Turns in one plane each, and the order they were made in; the first pair answered:
turn W:
[ -5  14   4  -2  -6  -1 -11  -7   7   1 -14   0 -10] => [  5  13   0   3  -4   4 -15 -18   3   0   1   1  -9]
[ 4 -1 -5  0 -1  4  3  1  3  1  2 -2  4] => [ 1 -5 -4  0  0  5  4  0  2  2  3 -1  3]
[-10 -11   4   6   0   1  19   2  -9  15   3   4   0] => [ -3   8  -1   4   1  -1   8  19   5  -1 -18  -4   2]
turn X:
[ -5  -5  -9  17  -2   9   2   5   3 -25  12  -3   8] => [ 13   8 -11 -13   9 -20  -6   0   9  -1  -3  13   2]
[ 1 -6  1  3 19 -6 16 -2  0 21  4  4  3] => [  6   3  -3  17   5  14   1  -1   9  -8  12 -11   3]
[-15   4  18 -13  -8 -10 -13   6   0   0 -24   3 -16] => [-29  -5  18   2 -14   3  -9   7  -6  -8 -16  -4 -16]
turn Z:
[-14 -22  -7  -6   0   4  -6 -11 -12   3  21 -10   8] => [ -8 -17 -18   1   9   8  -4   0  -7  -5  17 -14  16]
[  2  22 -14   1  11  16   4   2   4 -20  -8  -4  13] => [  2  24   2 -10  -4  13 -11 -14   4 -21  -9   1   0]
[-13  -2   4  -2   1  -6   3   5  -8  21 -18   8  -7] => [-11   0  -5   3   9  -3   9  12  -4  16 -17   3  -1]
Now pairs of rows:
(2 to 3 turns a pair)
[ 17  14  -5 -17   8  -1 -10  -1   0  -3   0   1   0] => [-11  -4   9   2  -9  18   0   5  -7 -12   6 -10  -1]  W W X
[ -9 -20  -1  11   0  10   3 -23 -13   6  30   8  -3] => [ -5  -6  10   8 -22  16 -21 -20  -1 -17  19   2 -15]  X W X
[  4  -3  -6  11   1  27 -12   3   3  -9   3  -1 -12] => [-10 -11   8   8  -5  21  -9  -1  -4   1  -2   3 -19]  Z W
[  5   0  -4  22 -17  23  -5 -18  -1 -32  12 -11   5] => [ 20  20   2 -16 -19  -8 -24 -23  10 -14 -13   9  -5]  W X
[ 24  15 -17  -6  17  -8  -6  12  11   0  -3   1   7] => [ -7  -9   6  -9  11 -14  17  11  -5  26  -6  10   4]  W W
[ -4  -6 -12  16   5  22   7  -4  -1 -11  17  -4   9] => [-11 -14  -7   6  12   8  20  -2 -11  10  12   5   8]  X X
[ -5  -6   9 -11  -9  -4  -4 -11  -2  10  -1   4  -8] => [  1  -2   2   1 -10  11  -8 -10   1  -7   7  -4  -4]  Z X Z
[ -1   3 -17  10   6   4   9  20   3 -10  -6 -10  15] => [-12 -12 -10  14   4   5  23   7  -9   3   6  -4  10]  W W
[ -3  -1 -10  18  13  11  14  10   5   2   0  -7   9] => [ -7   3  -3  22   5  18   8  10   6  -6  -2 -11   3]  Z X X
[  3   8  -8  -7  -1  -8  -6  12   6   9 -11   2   5] => [  8   7 -15   6   1   8  -9  -3   3   0  12  -2   8]  W X X
[ -7 -20  10  -9   7  -6  10 -17 -17  22   9   5 -12] => [-11 -20   8  10  -3  17   7 -15 -15  -4  20  -8 -11]  X X X
[-6 -5  3 -6  0 -3 10  0 -1  9 -2  2  2] => [ 0 -2 -6  3  4  8  6 -2  1 -4  9 -4  5]  Z X W
[ 16   6 -12  -3  11  -6  -1  -3   1   1   2   4   6] => [ 14   8  -6   4  -1   5 -11  -5   2 -13   8  -1   2]  Z X X
[  3   1 -21   3   9  -5  13  21  -9   5  -7  -2   9] => [ 16   9  -5 -10 -12  -2 -17 -17  -6   1   7   7  -8]  Z Z W
[  1 -14 -11   3  13   5   9  -6  -5  -2   9   0  13] => [  3   1 -10   2   1   8  -9   7   7 -23  -4  -8  12]  W X
[  3   6 -15   7   6  11   1   1   5  -5  10  -5  10] => [ -7  -1  -1 -11   8  -7   6  -4  -3  19   0  11   1]  Z X
[ 22   8   2  -4   8 -13  -2 -12  -1   8   7   5 -11] => [  5  -8   4  15   4   7  11 -11 -10  -1  19  -3  -6]  Z X
[  4   3  -7  15 -14  13  -3  -7   5 -20   8 -17   2] => [-14   1  12   3 -26   4  -1   0   6  -9 -13 -10  -7]  Z W W
[-13 -10  27  -6 -16  14  -5  -7   1   2  -4   5 -15] => [-18 -12  15  -6   4   2  19  15   0  16 -14   5  -3]  W X Z
[ 19   3   7 -12   1   0  -2 -18  -2 -13  -1   5  -5] => [ -5  -4  12  -3  -6   7   9   7  -2 -21 -18  -5  -4]  X W X
[-11  -1   6   0   5   0   4  15   3   6  -7   3   7] => [  2   1   8  -3  -3   4 -10 -11   1   2  11  11   3]  W Z W
[  8   3   2 -12   0  -8  -7  -7   1   9  -4   6  -7] => [  5   0  -9  -3  11 -10   6   7  -1   9  -9   1   2]  Z Z W
[ 13   8  -4   3  -2  -2   0  10   4 -12  -9  -3   6] => [15  6 -9  1  6 -6  6  7  2 -4 -6  0  9]  X W
[  2   3  -8  10   0  12   1  18  10 -16   1 -16   9] => [ -7  -4   2  -9  11 -13  13  14  -1  19 -13   2   2]  Z X Z
[ -7   8   9   0 -18   6 -11  16   4 -10 -12  -7  -5] => [  2  12   3  -1 -17   9 -19   6   7 -15  -3  -9  -6]  Z W
[  4  -6  11   2 -17  -4   3  -8 -13   3   0   1 -18] => [ 11  -5  -1  -4   0 -16  13  -2 -12  14  -4   4 -12]  Z X X
[-23 -15  16   6  -6  -3  12   1 -10  11   1  -2  -2] => [ -3   1 -11  15   6   4   8  22   4 -10  -2 -13  14]  Z W
[  2  11  -6  -4  -7  12   4   3   9  -5 -11  -8  -2] => [  2   3  -3 -13   0   1  13  -7   2  15  -3   3  -4]  W X W
[ 11  14  -2  -8   0  -9  -7 -12   4   2   6  -1  -3] => [ -3   4 -10   8  11  -3  14   2  -3   1  10 -10   6]  X Z
[ 18  10  -9  -3   6  -2  -8 -16   8  14  -2   0  -3] => [ 15  14  -6  -7   4  -6  -8  -9  12  11 -11   1  -3]  W W W
[ 17   6  -8  11   1  13 -18 -18   4 -17   9 -15   0] => [-16 -13   1  24   2  16   9   2  -7  -8  -3 -20   2]  X W X
[ 11   8  -5 -18  16 -21  12   9   4  14 -19   8   5] => [ -2  -7   0  21  -4  22  11  -5  -6 -21  18 -12   7]  X Z W
[-13  -7   8   4  -5   3  10   4  -9   4  -1  -6   0] => [  9   3  -2  -8   6 -10   0  -4  -3  12   0   3   4]  W W X
[ -6  -3  -6  -3   3  -3  12  20   2  -4  -7 -10  14] => [  9  -4  -6 -17   9 -10   7  -6  -4   9  10   3   8]  Z W X
[ -8  -5  12 -13   0 -14   2  -2  -7  16 -12   9  -3] => [ 16   8   3 -12  -2  -8 -17 -16   1   1   4   9  -4]  X X W
[ -5  -7   0   2   3   4  15   6 -12  19 -11   5   5] => [  4   7   6   5 -16  16 -12  -7  -1  -6  -5   0  -4]  X Z
[ -2   5  18 -14  -3   4  -5  -7   3   7  -8   9  -7] => [ -4  -4  14  -5  -2  13   3 -11  -6   9   7   7  -1]  W W X
[ 13 -12  -6   1  12  -8   8  -1  -4  -9  17   7  -4] => [ -1 -11  -2   7   6  -7  12  20   0 -16  -3   0  -1]  W W X
[-28 -14   3  13   2  13   9   3 -12   3  13   0   8] => [ -3   9 -15  13   2  13  -9  11   6 -22   9  -8  12]  W W
[  6  -4  -1   1 -13   0 -12 -20  -6   1  18  10  -8] => [  2 -15 -12   6   4  -2   6 -11 -12  13  17  11   1]  X Z
[ -5  -2  -6 -16  15 -19   3  -5  -5  13 -10   5   3] => [-11 -12 -11   8  11   5   8 -12 -11  -3  15  -5  11]  W W X
[-12  -8   8   3  -7   7   4   4  -9   3  -5  -2   1] => [ -5  -3  10  -6   0  -3   3   2  -6   9 -11   4   1]  X X
[ -7   2   8   0 -13  13  -5   4  10 -14  -7 -16   5] => [-19  -9  10   0 -12   9   8   6   1  -1  -6 -11   3]  X X
[-16  -9  40  -9 -15  -9   1  -7 -10   8 -16  11 -10] => [-23 -10  31  -2  -5 -10  15  13 -12   9 -25   8  -3]  W X
[  9  -4 -27   4  20  -2  18   2   2  12   9   3  21] => [ -3 -15  -2   4  -3   9  11 -24 -11  14  27   9   4]  X Z W
[ -3   7   8 -22 -17   6 -26 -11 -16  11   0  18  -8] => [-26 -15  -5   4  -2  21   7   7 -28  13  13   8   8]  X Z
[ -8 -12   8  -7   2   3  21   5  -3  12   6   5   3] => [  3   1  13  -5 -16  10  -7  -9   6 -11  11   1  -5]  X Z
[  2  -7   7  -7   2 -11   6 -12  -3  17   9  10  -2] => [ -6  -2   3  14  -8   9   1  11  11 -17  -1 -10   2]  W X W
[  4   4  -4  13  -3  15  -6  -4   6 -10  14  -4   2] => [ -2  -4   5   8  -9  11  -4 -13  -1  -3  17  -1  -5]  Z Z
[ -5   0  18  -8 -12 -14   0  18   6  -6 -15   8 -18] => [-10  -7   6   1   2 -13  20  26  -2   4 -11   4  -6]  Z Z
[ -1   4   7 -15  -5 -13  -1   3   2  14 -14   4  -6] => [ 13   7   1  -7  -7   1 -13 -18   1   2  12   2  -9]  X X W
[  7  -1  -7  12  10   9   3   9   0 -13  11  -8  14] => [13 -4 -6 -3 18 -7  7  0 -5 12 11  7 10]  X W
[ 15   7  -2  -4   3   5 -15 -16   7  -2  11   5  -3] => [-14 -12   0  -3  10  -1  15   2  -5  16  -4   4   0]  Z W Z
[  4  -2 -11   2  19   1  13   1   0   7   5  -1  10] => [ 11   0 -10   5  11  11   1 -13   1  -2  17   0   7]  Z W X
[  8  10 -19   3  27   2   5   2  -5  14  19   2   5] => [ 13  22 -16   6  13  11 -15  -1   5  -7  17  -4   0]  X Z
[-25 -11  26  12 -11  15  10 -12 -14  13  19   8  -4] => [ -7   6  20  18 -20  26 -14 -14   1 -13  24  -1  -5]  X X X
[  4  14 -14 -16   6  18 -11   6   0  -4  -8 -13   7] => [ -7   8 -10  -8   8  28  -4   5  -6  -7  -2 -16   6]  X X
